In the rows, zero is written as 128.
Named turns come first, each shown by rows before and after it. Which turns, in which order, take the first row of each pair that follows to the second? Write the first one first, as in the answered first pair.
turn z_688:
[117 121 136 127 123 135 131 118 133 132 123 124 133 148 109 142 123 137
 115 138 144  98 118 162  90 128 113 133 116 160 130 136 119 137 133  99
 132 166 135 138 142 134 137 130 129 121 120] -> [116 120 140 126 125 132 133 111 132 133 127 124 128 151 111 140 122 136
 117 138 145 101 114 161  93 133 115 135 109 161 127 133 121 139 134  98
 133 166 133 135 145 139 137 128 131 119 122]
[124  88 111 117 109 141 124 137 119 106 136 117  98 153 159  99 120 109
  94 111 137 137 133 153 117 100 123 126 135 150 128 144 111 141 138 145
 189 116 126 158 160 111 155 159 130 127  87] -> [128  87 118 125 108 136 120 141 121 106 131 128 101 150 153  94 117 106
 106 117 139 131 142 154 116  96 134 115 136 156 118 160  91 143 138 142
 187 131 120 153 164 122 154 147 127 127  87]
[136 160 103 148 135 139 128  98 123 131 136 130 154  87 148 162 150 137
 114 121 126 126 106 103 107 144 110 131 117 119 126  91 145 122 119 119
 122 124 111 126 127 136 132 111 109  89 126] -> [135 156 104 141 126 150 131 110 117 127 132 119 150  96 154 163 160 134
 104 114 121 124 109 105 105 134 107 132 120 114 139  90 146 120 113 123
 125 114 112 133 121 132 128 124 113  96 126]
turn z_632:
[136 132 139 136 130 137 120 107 119 138 101 125 118 128 126 107 151 117
 162 144 142 111 130 124 114 138 120 102 139 109 117 121 105 135 155 117
 139 133 130 135 139 136 121 131 120 162 144] -> [134 133 141 134 123 136 125 110 115 136  99 118 118 129 129 109 157 113
 151 143 142 107 134 129 117 131 113 107 140 100 124 117 109 132 154 114
 141 123 126 141 134 140 122 138 123 161 140]
[148 142 145 130 151 107 101  61 127 124 145 134 118  95 106 115 107 138
 114 126 139 123 124 114 160 152 131 122  81 140 116 154 136 170 162  98
 119 121 125  98 155 124 119 113 161 113 130] -> [146 140 159 134 135 105  90  87 119 121 129 142 122  87  99 117 102 127
 120 133 130 111 147 130 153 129 144  99  97 139 115 183 109 168 156  90
 121 127 115  98 163 123 121 120 155 118 122]
[119 115 110 114 126 131 154 127 122 123 155 143 113 150 135 119 148 134
 105 131 123 125 134 126 114 118 107 158 145 125 133 137 110 128 127 152
 117 119 144 123 123 110 143 117 120 126 141] -> [118 115 110 114 129 130 154 124 129 127 153 146 111 151 130 115 147 132
 114 135 126 125 133 126 114 119 113 155 142 128 130 143 105 122 128 156
 115 127 148 121 120 113 145 109 118 126 144]
[106  95  94 101 111 175 140 119 122 130 122 112 117 154 160 145 130 162
 104  97 151 134 138 110 143 123 102 125 131 142 149 113 132 118 137 119
 138 110 129 148 103 140 141 136  96 163 115] -> [109  93  92 108 136 171 142  99 140 135 135 126 115 156 156 136 119 165
 126 101 160 149 128 100 143 140 102 123 124 156 135 115 139 113 138 127
 129 127 141 133 103 143 138 108  96 156 123]
turn z_618:
[136 154 108 150 151 123 118 113 114 149 124 113 135 118 139  99 140 139
 123 101 131 138 108 128 105 150 133 146 112 140 151 126 146 135 141 142
 124 138 130 129 124 119 128 126 152 115 142] -> [132 146 110 145 134 134 115 133 104 141 114 107 135 122 140 105 148 135
 113  99 124 139 118 138 102 137 134 143 122 136 166 137 141 132 134 140
 132 129 130 138 124 107 130 150 151 123 139]
[114  97 103 145 125 125 164 108 136 138 123 145 125 171 114 116 116 140
 137 155 133 158 139  78  96 120 142  89 110 157 164 162 141 141 134 136
  93 156 169 111 114 108 106 138 115 112 131] -> [114  94 102 138 125 136 165 109 132 133 121 140 124 172 117 118 120 143
 130 152 131 158 141  81  92 114 141  91 110 156 173 159 146 137 130 135
  93 151 169 114 108 101 105 147 117 115 123]
[131  94 168 145 100 173 125 128 121 143 114 153 134 121  84 110 119 126
 146 153 110  92 142 153 119 144 122  80 136 110 140 183 104 111 111 106
 131 152 132 100  99 101 151 141 109 148 106] -> [136 104 167 155 123 154 127  98 140 153 130 162 140 116  79  98 106 132
 162 160 121  98 123 134 124 173 121  86 115 112 114 169 116 120 124 106
 123 173 131  86 100 119 147 104 108 140 116]
turn z_795:
[132 138 143 150 107 111 126 143 120 121 124 107 133  96 106 130 123 118
 109 138 125  96 119 141 154  89 170 124 152 127  92 132 103 127 110 110
 133 143 125 109 132 162  98 133 128 128  94] -> [132 124 139 141 104 137 121 160 121 111 119 107 130 114 110 133 130 118
 108 132 120 105 129 154 144  78 161 114 163 135 114 147 102 116  97 117
 137 135 145 104 121 134  99 153 134 132  88]
[116 153 161 114 115 107  99 160  93 112  98 125 120 125 147 153 151  79
 134 121 111 165 107 143 124  91 127  91 111 114 134 113 111 112 101 139
 149  94 157 116 137 133 119 146 126 130 142] -> [119 152 152 113 123 111 101 154  95 109 103 123 116 129 151 149 154  87
 129 117 113 178  98 138 125  99 114  99 104 115 140  98 126 109 102 143
 148  86 162 117 134 128 119 148 133 127 144]
[126 119 118 111 128 137 127 133 117 126 117 121 126 137 124 139 125 124
 116 128 122 130 142 128 132 118 138 124 135 130 147 126 131 126 133 133
 141 125 131 136 123 121 130 139 127 114 111] -> [127 120 115 112 132 132 130 125 121 125 125 116 129 137 130 140 125 126
 112 124 125 128 134 120 135 126 136 130 131 131 147 116 137 126 137 136
 138 121 128 136 122 121 135 137 130 113 115]
turn z_69:
[122 154 114 107 131 124 109 128 150 135 124 129 127 130 112 126 140 150
 135 109 108  99 142 153 117 120 118 145 149 132 130 136 119 143 142 129
 161 135 121 116 120 102 122 136 126 115 143] -> [121 157 114 104 128 118 103 129 149 134 125 127 123 128 114 129 136 149
 134 108 112  97 145 152 118 120 123 145 154 131 127 135 117 140 144 130
 161 139 119 113 126 100 119 134 127 112 141]
[129 114 134 141 153 152 142 121 120 115 118 134 130 132 131 115 119 143
 134 125 120 136 128 118 144 146 134 123 129 137 126 139 156 120 137 125
 140 135 152 107 125 117 124 127 131 126 133] -> [128 115 144 147 144 136 136 123 115 115 112 138 135 124 124 121 110 144
 141 132 122 126 134 125 147 141 144 116 131 133 118 150 143 121 141 121
 139 146 139 109 133 124 123 114 124 127 135]
[142 117 126 136 140 124 122 117 126 125 131 137 134 127 132 116 128 120
 150 133 122 122 114 152 125 118 144 117 134 143 124 140 115 120 118 144
 135 140 134 121 129 131 138 126 126 129 132] -> [138 128 130 143 128 112 130 119 118 126 131 129 142 116 137 123 129 121
 137 135 115 106 119 146 130 119 146 131 133 130 118 131 115 129 122 134
 136 141 111 132 138 149 142 130 126 130 128]
Then:
Between the rows of a pair lie two turns.
[130 123 153 115 112 165 133 145 111 135 104 143 132 150 141 112 143 117
 125 124 145 119 146 142 117 127 122 132 144 130 149 124 102 133 137 137
 147 123 157 129 131 117 129 135 120 133 143] -> [131 134 162 129 109 146 137 144 109 141  97 143 139 135 135 112 136 114
 125 130 144 106 147 140 122 126 133 134 143 124 129 121  93 138 146 122
 147 131 133 134 146 139 131 129 117 130 141]
z_688 then z_69
[115 130 147 112  89 109 133 139 131 130 135 126 126 125 138 123 129 139
 109 135 103 117 118 140 126 109 137 132 144 114 120 149 114 131 136  97
 140 131 100 161 135 124 115 147 124 116 109] -> [112 124 150 119  99 109 126 140 136 133 133 138 128 125 126 117 122 136
 129 140 109 121 121 148 121 107 143 115 146 121 113 167  99 128 131 100
 136 144 112 149 138 124 113 138 122 117 109]
z_618 then z_795
[130 133 130 133 148 130 138 111 131 139 147 121 114 135 140 131 124 136
 118 132 144 135 113 107 127 151 121 139 113 137 121  99 149 127 137 145
 114 122 135 124 114 116 140 118 130 122 144] -> [133 137 137 134 148 119 142 111 131 143 144 123 115 130 138 131 120 135
 125 137 143 129 113 105 128 152 128 138 112 134 110  99 146 133 141 141
 109 132 127 126 120 124 138 112 130 119 147]
z_795 then z_69
[134 113 114 125 138 149 120 132 119 108 131 127 127 138 123 126 132 123
 131 123 118 137 136 140 122 128 111 121 133 143 145 140 124 127 130 134
 118 128 122 124 122 102 129 132 138 135 123] -> [134 126 114 129 145 127 128 114 125 111 139 120 131 133 130 126 134 130
 126 125 124 134 116 120 129 149 110 139 118 139 129 107 141 137 138 130
 117 131 110 125 127 123 129 113 139 132 129]
z_795 then z_795
[146 135 148 122 109 101 136  93 145 137 101 116 149 125 117 115 126 145
 123 128  98 103 118 122 162 126 133 154 120  91 117  97 120 143 144 115
 113 139 100 120 117 164 111 133 113 118 149] -> [146 117 132 101 100 145 133 110 133 119  95 105 142 142 125 119 141 145
 105 110  88 115 125 139 150 114 115 151 138  94 156 102 127 126 124 131
 123 103 125 128  99 125 118 176 123 128 144]
z_69 then z_618
[127 110 161 132 141 125 124 117 121 116 118 160 130 131 123 119 110 131
 171 147 141 121 144 156 108 139 156  83 147 149  99 177 102 134 141 123
 115 163 152  92 147 137 117  82 128 118 142] -> [130  97 130 110 153 169 130 108 126 104 127 147 115 159 135 120 122 141
 157 128 142 150 131 153 102 154 118 100 145 158 137 156 135 114 129 146
 117 127 191  87 120  95 119 106 146 119 145]
z_795 then z_795
[122 123 124 133  97 128 150 131  96 141 108 133 116 132 129 146 145 140
  94  95 116 102 138 133 122 116 130 127 146 102 105 138 118  93 108 121
 135 134  82 134 145 120 121 152 120 125 120] -> [132 121 100 123 140 143 155  97 119 142 133 130 104 153 135 132 141 151
  97  87 129 130 110 112 123 148 108 143 126 115 109 112 153  84 109 138
 126 126 114 115 129 105 113 138 134 117 133]
z_69 then z_632
[125 128 130 129 139 129 119 119 132 123 131 144 128 131 124 116 126 127
 144 137 140 138 128 131 125 125 128 120 128 140 118 139 125 108 129 133
 134 132 138 125 118 124 127 133 132 124 130] -> [121 135 129 124 122 133 125 133 116 119 123 126 131 126 132 129 136 126
 119 127 129 125 135 130 126 114 120 129 133 127 133 127 132 108 127 127
 139 112 127 140 115 122 128 155 130 132 124]
z_632 then z_632
[145 119 145 119 155 144 155 129 151 143 158 153 130 167 124 137 121 148
 117 135 135 150 168 135 123 126 144 115 130 153 127 127 116 128 114 136
 133 135 151  88 106 114 100 162 101 122 130] -> [136 155 161 132 126 108 166 129 132 152 151 130 143 143 129 152 120 146
  90 138 126 115 162 122 141 121 156 137 125 124 110 103 118 147 127 111
 132 141  99 115 124 152  99 158  95 119 118]
z_69 then z_69
[127 129 126 139 123 128 141 112 126 124 137 141 127 140 127 120 115 121
 143 131 120 121 128 133 112 124 144 117 126 123 127 134 109 127 128 109
 131 135 140 125 128 135 124 126 151 125 115] -> [126 128 119 133 128 139 142 109 129 122 138 143 122 148 129 123 118 125
 138 127 115 130 122 131 107 126 135 119 129 123 136 130 118 122 123 114
 133 127 152 122 121 127 127 132 155 123 118]
z_795 then z_795
[145 130 141 144 138  94 140 122 126 151 130 136 135 120 113 118 114 121
 141 131 136 137 126 121 143 143 136 116 124 131 108 140 128 133 127 114
  95 148 125 121 128 151 118 116 117 132 138] -> [141 142 129 136 128 100 157 117 114 147 133 109 137 125 130 125 128 128
 112 116 129 134 112 108 144 142 118 144 120 114 124 103 149 135 127 118
 102 125 119 136 121 146 121 134 123 132 134]
z_69 then z_688
[126 134 118 160 139  89 145  91 143 115 140 147 140 126 140 113 116 118
 151 132 141 134 121 125 129 138 145 130 122 136  84 139 119 134 161 115
 125 169 128  98 147 149 123  88 137 110 157] -> [110 139 126 147  80 102 144 136 102  99 115 112 147 114 152 136 142 106
 100 118 114 101 147 142 130  98 145 140 150 107 116 139 112 140 145  98
 148 126 102 141 151 142 132 146 136 122 138]
z_632 then z_632
[126 130 131 124 134 151 125 129 131 133 122 137 123 148 126 119 118 137
 136 127 122 135 121 138 129 125 121 122 130 135 140 147 109 131 120 133
 122 121 148 127 125 115 118 136 133 129 130] -> [125 137 126 121 133 151 132 122 131 132 124 127 125 146 133 119 124 140
 123 126 116 137 110 130 133 132 112 138 126 130 143 128 126 137 123 131
 123 113 148 136 124 115 122 142 135 126 128]
z_632 then z_795
[125 136 132 120 102 145 136 110 134 136 125  87 109 139 106 101 138 118
 146 110 124 133 106 111 141 144 104 166 127 111 137  95 160 147 106 124
 125 117 129 113 125 132 127 157 164 127 127] -> [119 143 155 138  90 115 129 121 130 143 116 102 119 117  96 100 124 110
 159 131 125 111 125 117 147 129 132 148 133 105 109 120 127 157 113 111
 121 142 100 112 143 159 123 138 148 130 125]
z_795 then z_795
[126 141 135 139 108 113 109 136 138 137 116 127 139 119 122 128 125 112
 126 139 129 117 140 133 132 121 140 127 131 115 107 135 114 129 124 130
 127 128 108 136 134 155 128 115 116 107 120] -> [126 140 116 118 113 137 118 129 135 128 122 110 132 134 136 130 140 124
 104 125 127 132 128 124 132 133 115 148 128 113 131 107 142 118 118 138
 134  98 125 141 120 132 127 139 129 108 120]
z_632 then z_69
[113 132 120 135 112 142 124 153 106 117 117 127 137 136 129 137 137 115
 113 131 133 115 160 150 117 105 136 129 149 115 143 142 116 125 131 135
 134 121 128 135 122 118 124 146 135 141 118] -> [122 135  98 130 143 149 133 123 123 119 139 126 125 148 136 128 138 126
 112 119 146 140 130 127 121 138 115 151 129 122 146 106 150 126 129 150
 125 120 148 125 114 110 121 132 146 133 129]
z_795 then z_632
[125 141 140 148 136  91 126 116 135 134 139 145 137 116 118 121 113 126
 145 143 139 127 123 124 138 136 139 127 125 126  96 136 123 134 137 123
 119 151 105 122 130 151 137 100 116 121 138] -> [131 112 131 136 131 131 114 145 129 123 126 150 129 131 115 127 125 122
 146 135 133 137 146 152 117 110 133  96 147 138 134 171 104 113 113 137
 126 134 133 120 117 110 140 132 123 133 126]
z_795 then z_795
[151 105 110 129 158 160 115 120 155 103 151 145 118 143 120 144 121 130
 143 124 142 152 130 150 136 132 100 119 134 153 120 137 121 124 108 148
 136 123 153 125 119 100 120 112 121 146 136] -> [145 107 106 124 149 172 117 128 148  97 151 130 118 150 124 150 132 132
 119 117 138 147 127 144 137 126  93 128 135 143 135 117 125 123 108 148
 145 102 148 132 114  94 124 127 127 147 133]
z_795 then z_618
[137 117 146  75 134 153 114 162 116 126 118 141 108 101 134 110 124 130
 127 129 132 130 125 138 106  99 128 125 139 127 122 129 107 151 123 150
 132 137 128 109 133 158 112 139 112 132 117] -> [141 125 139  77 154 145 119 137 127 129 132 144 104  99 137 100 118 136
 131 127 139 137 106 120 110 119 124 137 124 129 112 110 121 155 132 152
 125 139 131 102 130 166 113 123 116 125 122]
z_618 then z_618
[143 127 117 125 142 106 113 129 129 115 127 145 153 114 136 137 125 105
 108 155 158 122 109 111 120  93 122 105 116 124 124 127 100 122 137 116
 134 135 138 145 140 131 111 102 121 143 142] -> [146 116 111 118 144 127 109 135 127 110 123 141 151 124 135 136 131 105
 105 146 156 134 113 120 114  90 119 100 123 129 141 130 101 118 129 123
 141 123 154 142 133 115 110 111 125 143 144]
z_795 then z_795
[112 160 122 161 138  98 179  97 170 119 145 106 114 103 118 118 159 118
 120 110 136 117  91  96 136 185 161 152 105 103 113 108 154 139 155 110
 122 155  98 127 127 179 109 101  99 115 125] -> [116 130  94 125 120 171 172 134 154  93 136  84 107 135 130 133 188 115
  87  83 123 134 110 121 117 161 128 149 136 104 180 115 167 110 128 124
 144  98 140 142  97 112 114 170 118 126 116]
z_69 then z_618
[115 144 126 130 112 129 155 126 108 130 120 132 121 137 124 145 138 134
  96 117 122 124 122 112 121 110 122 149 131 114 158 119 132 133 122 140
 131 123 108 148 108 122 117 149 146 125 129] -> [118 142 123 133 137 115 154 100 125 136 132 139 115 137 124 134 124 138
 116 123 137 137 107  95 125 131 120 149 117 124 138 107 138 137 130 141
 122 142 114 135 110 133 111 120 144 122 139]
z_795 then z_632
[131 138 143 122 103 129 140 140 120 117 136 124 119 139 140 148 139 140
 101 129 121 144 133 112 129 151 125 150 102 116 157 101 151 143 133 120
 114 114 107 115 129 126 132 131 115 135 119] -> [138 128 156 138 121 120 123 134 138 127 140 156 119 139 124 138 120 138
 141 142 131 152 143 123 124 151 144 116 106 138 138 141 128 139 131 121
 105 147 121  93 132 133 127 103 108 132 128]
z_632 then z_632
[117 113 126 108 105 148 129 149 103 116 114 107 125 131 121 139 147 113
 101 128 114 118 139 151 118 106 121 119 149 125 153 134 121 119 114 123
 140 102 134 142 118  99 135 170 127 150 120] -> [121 104 139 123 114 135 117 152 114 121 110 135 127 125 109 133 132 109
 132 140 120 117 155 163 114 102 144  90 153 138 127 169  92 120 114 122
 131 132 135 122 130 112 131 146 118 149 125]
z_69 then z_688
[132 127 123 144 113 124 118 127 119 118 103  88 111 129 135 134 138 113
 112  99 102 125 145 123 112 133 114 135 141 114 139 107 148 124 123 130
 131 104 122 143 129 113 136 153 127 122 131] -> [136 108 130 147 123 137 101 134 132 119 103 115 107 137 124 127 131 112
 143 105 108 138 156 139 106 128 119 108 150 134 138 140 128 116 114 143
 130 117 142 123 126 101 137 146 121 124 131]
z_69 then z_688
[135 141 124 144 132 112 127 130 110 131 122 129 146 121 135 118 122 120
 125 116 131 127 149 122 147 146 124 147 127 122 101 113 109 118 119 131
 120 126 114 121 157 167 118 103 144 138 140] -> [134 124 125 137 125 135 117 153 107 122 111 139 147 134 126 124 126 112
 132 116 126 133 168 144 139 128 124 128 145 133 119 141  94 112 109 139
 127 121 131 119 153 143 122 123 146 147 138]
z_795 then z_795
[128 102 143 116 109 106 110 170 127 144 112 143 118 108 110 119 106 136
 108 145 140 112 138 135 104 104 124 117 141 160 132 146 110 120 150 117
 130 111 160 133 132 124 118 129 125 171 112] -> [132  99 142 117 123 101 109 157 138 148 121 152 116 110 107 109 102 140
 123 147 151 119 129 128 107 115 124 113 132 166 127 151 110 119 153 123
 125 124 174 119 125 125 118 115 130 170 117]
z_618 then z_795
[123 137 150 152 111 117 124 149 120 134 106 137 140 120 122 136 123 114
 129 140 117 104 141 134 124 100 148 115 139 125 126 150  84 140 142 122
 134 130 109 138 147 149 123 136 121 135 112] -> [126 134 140 142 107 136 125 156 109 128 103 126 138 130 128 136 130 111
 114 129 113 107 142 140 119  93 134 122 145 123 146 146  93 134 134 129
 140 112 115 145 138 129 126 160 128 138 109]
z_795 then z_69
[130 120 131 150 106 132 143 151 123 112  96 169 135 151 148 138 111 126
 107 165  81 102 133 157  98  94 142 113 132 141 121 159  92  99 121  97
 110 124 108 137 175 147 121 109 140 139 133] -> [125 119 126 142  98 148 144 159 118 108  92 163 130 155 150 144 121 126
  95 160  75 105 131 159  96  89 138 116 135 139 135 153  99  93 117 100
 115 111 114 142 167 133 122 126 148 140 132]
z_795 then z_69
[139 156 136 127 130  96 137 109 134 126 140 115 115 114 133 131 127 123
 111 139 132 120 112 101 140 153 144 146 104 114 109 101 138 150 138 122
 136 151  96 136 133 144 120 106 121 123 134] -> [137 124 149 129 113 117 115 155 125 119 114 135 117 116 120 135 126 111
 127 144 125 114 156 143 123 112 159  99 135 130 124 162  92 142 121 125
 140 154 107 134 133 124 121 131 112 133 123]
z_795 then z_795
[118 115  96  94  99 147 137 128 141 127 140 112 113 112  94 156 157 132
 119 114 112 121  92 120 105 136 130 114 114 130 177 143 158 125 110 164
 130 121 106 138 101  88 118 140 111 138 118] -> [115 138 102 108 102 110 149 106 146 139 149 112 122  93  95 153 146 133
 120 119 116 107  78 101 120 146 141 131  99 121 148 125 159 139 128 152
 119 140  81 145 117 123 117 115 104 137 116]
z_795 then z_795
[140 139 115 124 128 130 135 108 150 146 151 138  98 141 149 125 140 147
 116 115 120 124 119 116 127 150 127 154 125 133 135 104 149 113 131 132
 132 102 110 129 129 134 101 101 113 128 131] -> [137 124 141 131 113 129 114 138 142 145 134 161 106 130 131 129 131 139
 139 123 113 109 150 144 116 123 151 118 148 142 128 152 109 114 123 124
 134 121 104 124 136 137 105 101 102 136 126]
z_632 then z_632
